3.8 -6.0 1.1 65.6 -54.3 -1.8 -3.2
0.9 -6.4 -0.6 25.4 29.9 4.3 2.4
Answer: 29.9

-17.9 -2.6 -53.5 0.5 -7.1 11.8 -24.5 Answer: 0.5

12.1 2.3 -2.3 -0.8 -6.6 -57.2
1.4 0.1 -0.2 0.0 0.2 -2.0
7.2 1.8 -1.8 -0.6 -2.5 -47.0
Answer: 7.2

0.7 -19.5 -4.6 59.1 24.5 Answer: 24.5

61.0 -66.2 14.5 -6.3 -39.5 19.1 Answer: 19.1

-6.5 -42.3 -24.6 -15.7 27.4 47.5 17.4 Answer: 27.4

38.5 33.6 -22.6 -11.5 43.6 33.8 37.2
51.5 21.9 12.2 64.9 -17.2 -32.7 -26.2
Answer: 51.5

-12.1 -27.6 -15.0 -58.9
-35.1 -36.3 8.4 -59.3
3.5 -35.4 -43.2 10.8
Answer: 8.4

47.4 26.2 -0.4 -22.3 -30.6 2.2
50.4 26.2 -0.6 -21.5 -30.6 4.2
Answer: 47.4

15.7 -14.2 58.2 -1.0 Answer: 15.7
---
[[1.25, 0.97, 1.27, 0.05, 1.14, 1.58], [1.36, -1.90, 0.58, 0.14, 1.08, 1.80]]	1.14
[[-129.02, -159.79, 166.28, 165.17], [100.93, -0.29, 184.14, 172.76], [-219.04, -69.66, 121.99, 149.87]]	184.14
[[0.33, 4.62, -17.51, -0.37, 11.73, -4.14], [-11.16, 7.13, -17.91, -2.41, 8.18, 3.33], [0.83, 4.40, 14.14, -0.03, 3.74, 4.70]]	8.18
[[-12.1, 1.1, -11.8, -9.1, -5.5], [-7.4, 11.1, 0.8, 14.9, -6.9], [-3.7, 20.8, -8.7, -10.8, 1.9]]	14.9
[[-0.135, 0.144, 0.074, 0.004, -0.056, 0.102, 0.084], [0.091, 0.093, 0.092, 0.092, 0.084, 0.101, 0.089], [0.089, 0.092, 0.086, 0.088, 0.095, 0.097, 0.085]]	0.101
[[3.70, 3.25, 14.90, 13.10, 2.81, 16.63, -17.61], [21.21, 5.32, -6.21, 3.91, 12.17, 9.07, -10.68], [-5.79, 20.06, 5.18, -12.88, -6.17, -10.62, 10.03]]	9.07
---
38.6 33.3 52.7 49.0 35.0 -> 52.7
-3.2 38.1 12.6 -5.2 -60.6 41.9 -> 12.6
-41.4 -51.9 -47.7 -55.0 -> -47.7
-15.8 -14.2 39.2 50.4 -> 39.2
-19.3 43.6 19.8 30.3 50.0 -> 19.8
-46.2 -38.4 -43.5 56.6 -> -43.5
-22.9 3.6 -19.5 -19.0 -66.8 -38.3 58.7 -> -19.5
---
9.7 -0.6 38.5 -9.7 -49.5
8.3 -9.6 42.3 -16.2 -59.1
-> 38.5

59.3 23.2 -61.7 62.0 -51.5 65.6 5.9 -> -61.7

17.7 40.7 -48.3 38.3 -> -48.3

-5.0 49.1 -11.8 -35.9 -0.7
35.2 2.5 -6.3 50.0 27.2
-> -11.8

56.2 7.2 43.5 -32.3 58.4 -> 43.5

-66.9 -24.5 -9.9 -53.2 -42.8 -43.9 -> -9.9
---
16.5 30.2 19.6 18.2 51.5 18.0
-28.1 -16.1 0.7 -21.5 32.9 1.1
32.0 -34.7 21.7 19.5 60.0 -27.8
Out: 51.5

22.4 -55.1 12.3 10.9 -12.3
-20.4 34.1 -30.6 -32.4 -34.7
-9.4 1.5 -10.2 -17.1 -20.5
Out: 10.9

-0.2 13.8 6.0 -0.4 19.6 37.2 -15.5
1.8 15.2 1.9 1.5 22.8 35.8 -18.9
-3.7 10.5 -23.2 27.5 39.4 2.9 -54.2
Out: 37.2

20.7 29.2 12.2 40.4 58.1
-8.6 27.7 35.9 0.5 -37.5
-1.4 -50.4 -45.7 -44.8 45.4
Out: 40.4

23.8 21.9 -7.2 27.6 27.6 -66.5 45.7
-32.1 2.7 20.1 22.7 -12.7 26.3 17.9
-61.5 -29.7 -19.2 54.4 -2.7 9.6 36.5
Out: -66.5

33.0 -5.4 4.1 -30.1
2.2 30.5 -17.4 53.3
15.7 -24.6 25.1 -61.8
Out: 4.1

39.1 -15.1 19.2 5.4 -20.7 33.2
22.6 -36.9 -21.4 11.0 -1.8 3.0
44.1 -7.4 0.0 -4.6 50.0 20.0
Out: -20.7

-17.1 -19.5 -33.3 5.3 -17.9
-20.2 -5.4 -33.3 23.3 3.8
-9.1 -49.0 25.9 -7.2 -12.5
Out: 5.3

-18.1 -12.0 12.5 17.6 -10.5 55.5
-1.2 -5.6 25.6 5.5 42.2 31.6
28.6 16.0 61.4 -26.4 -19.6 12.5
Out: -10.5
---
[-17.2 -20.5 -29.9 -13.0 -64.2 -25.9  -2.3] -> -13.0

[[ -0.1  13.4  13.6 -16.3]
 [ 34.7  53.4  59.8  26.5]] -> -16.3

[[ 43.9  -1.8  -7.8 -31.3 -16.0  40.0]
 [ 25.9  26.7  66.3  40.3  -5.3  16.7]] -> -31.3

[[  0.2   3.4  48.1 -32.3 -19.8  21.0]
 [ -4.5 -18.0   8.3 -64.9 -10.8 -35.1]
 [-14.3  -0.8  -8.3  18.9  13.3 -14.7]] -> -32.3

[ -2.4  51.9  -1.8   7.8   6.5 -23.0  10.0] -> 7.8

[  0.1  31.0   9.4  20.8  13.9 -59.8   8.9] -> 20.8

[ 11.6 -59.4  33.6  51.5] -> 51.5

[[ 29.8  41.5  -8.1 -48.4  50.7 -33.7  18.9]
 [ -7.7 -53.7  23.8  15.5  11.0  49.7 -22.3]
 [  3.1  45.9 -44.2 -53.6  32.4 -14.7  16.2]] -> -48.4
---
15.5	57.2	26.7	-41.5	-5.3 value 57.2

13.4	-2.6	-1.4	-2.0	-20.2	-18.2	53.2
12.1	-2.7	-1.4	-2.0	-22.9	-19.3	52.1
value -2.0

19.4	30.1	-5.8	18.1	-19.6	-26.8	65.0 value 18.1

48.0	-12.4	-10.4	-20.5	38.9 value -12.4

18.8	-0.2	42.6	36.8	-8.6	35.3	-46.0
-0.5	-20.3	0.7	-41.0	-3.7	-48.2	10.4
value -41.0

-15.6	46.5	1.3	-2.7	50.5 value 46.5

8.5	-12.8	11.2	-23.8	6.2	-1.4
12.7	-40.5	49.6	16.6	-1.1	6.9
value 49.6

-62.0	-6.3	40.8	-41.5
-31.3	-20.9	10.8	15.9
value -31.3

54.1	16.0	-30.9	-31.7	19.2	-47.4 value -30.9

-2.9	-0.8	-8.9	-3.2	-1.6	-4.6
-11.8	2.5	-4.3	-3.8	3.6	5.4
-60.8	32.0	3.3	-19.6	12.7	-34.8
value 3.3
---
[[0 4 8 5 4 2]
 [7 2 5 1 8 3]
 [0 2 7 8 8 4]]: 0

[[-248 -794 -864 -664  337 -318 -397]
 [-124 -422 -451 -493 -145 -238  887]
 [-249 -606 -115   -1 -143 -454 -554]]: -248

[[ 809 -521  211  177  547  159  183]
 [-468  416  800  336  330  571   71]
 [-154  -82  508  540  773  657  354]]: 809

[[  21 -533  774  534 -412 -276]
 [-603 -533 -713 -548  379 -572]
 [ 149 -533  400 -995  181  178]]: 21

[[3 2 6 2 3 4 6]
 [1 3 8 6 4 4 8]
 [4 5 7 6 6 7 7]]: 3

[[ 965  382  891  -41]
 [ 698  605  643  -42]
 [ 518 -501  654  -98]]: 965
---
-0.7 48.3 4.2 10.4 49.3 -17.7 6.5
-7.9 30.1 18.0 28.0 18.9 -9.0 3.8
6.3 18.3 55.2 -62.5 -21.6 12.2 18.5
value 18.5

4.0 -11.9 -35.3 22.2 5.2 -23.6 17.7
-23.0 3.0 -53.0 21.4 -1.5 -66.5 27.4
8.9 -26.8 -12.5 -9.5 8.7 -31.5 3.7
value 3.7

55.5 -16.6 -65.3 -27.4
-2.9 -8.1 8.3 0.8
-14.9 -18.3 -24.5 -52.7
value -52.7

-11.6 -1.3 -42.1 0.7 -14.6 -16.0 63.3
-35.1 34.6 17.1 -4.6 -37.2 -25.0 -30.1
-4.1 8.9 3.1 -2.7 17.5 -6.7 18.3
value 18.3

5.6 -35.7 -8.2 -0.1
21.4 0.6 56.3 -19.3
27.3 -14.2 -31.1 -27.0
value -27.0

9.8 -4.6 -2.4 -22.3 5.7 -18.7
-0.5 2.1 -1.6 47.1 -4.5 8.2
7.6 -9.5 -2.0 -22.7 -3.1 -8.6
value -8.6
---
1.0 6.4 -9.0 0.0 -17.7
-56.7 0.0 -6.3 12.5 29.7
21.6 5.0 5.7 37.1 -0.8
Answer: 1.0

63.1 -62.1 -15.8 -50.1 -3.7 Answer: 63.1

-9.0 53.8 24.6 -30.8
-45.3 -18.7 36.8 20.9
-6.6 55.4 32.0 0.0
Answer: -9.0

30.6 22.4 -12.2 1.8 50.4 -58.1 -13.1 Answer: 30.6

-3.8 21.8 5.7 -0.6
42.6 58.7 -21.9 33.5
Answer: -3.8

-65.1 -21.6 -38.9 -47.6 -24.9 -9.5 53.3
-12.3 -27.8 -3.7 -35.1 4.3 -35.7 -23.0
-44.0 -21.1 24.9 -26.8 -24.5 -15.5 17.6
Answer: -65.1

-11.7 -12.6 4.9 -13.4 -18.7
0.0 -28.0 32.5 -53.5 -60.9
-9.9 0.0 18.9 -35.8 -38.7
Answer: -11.7
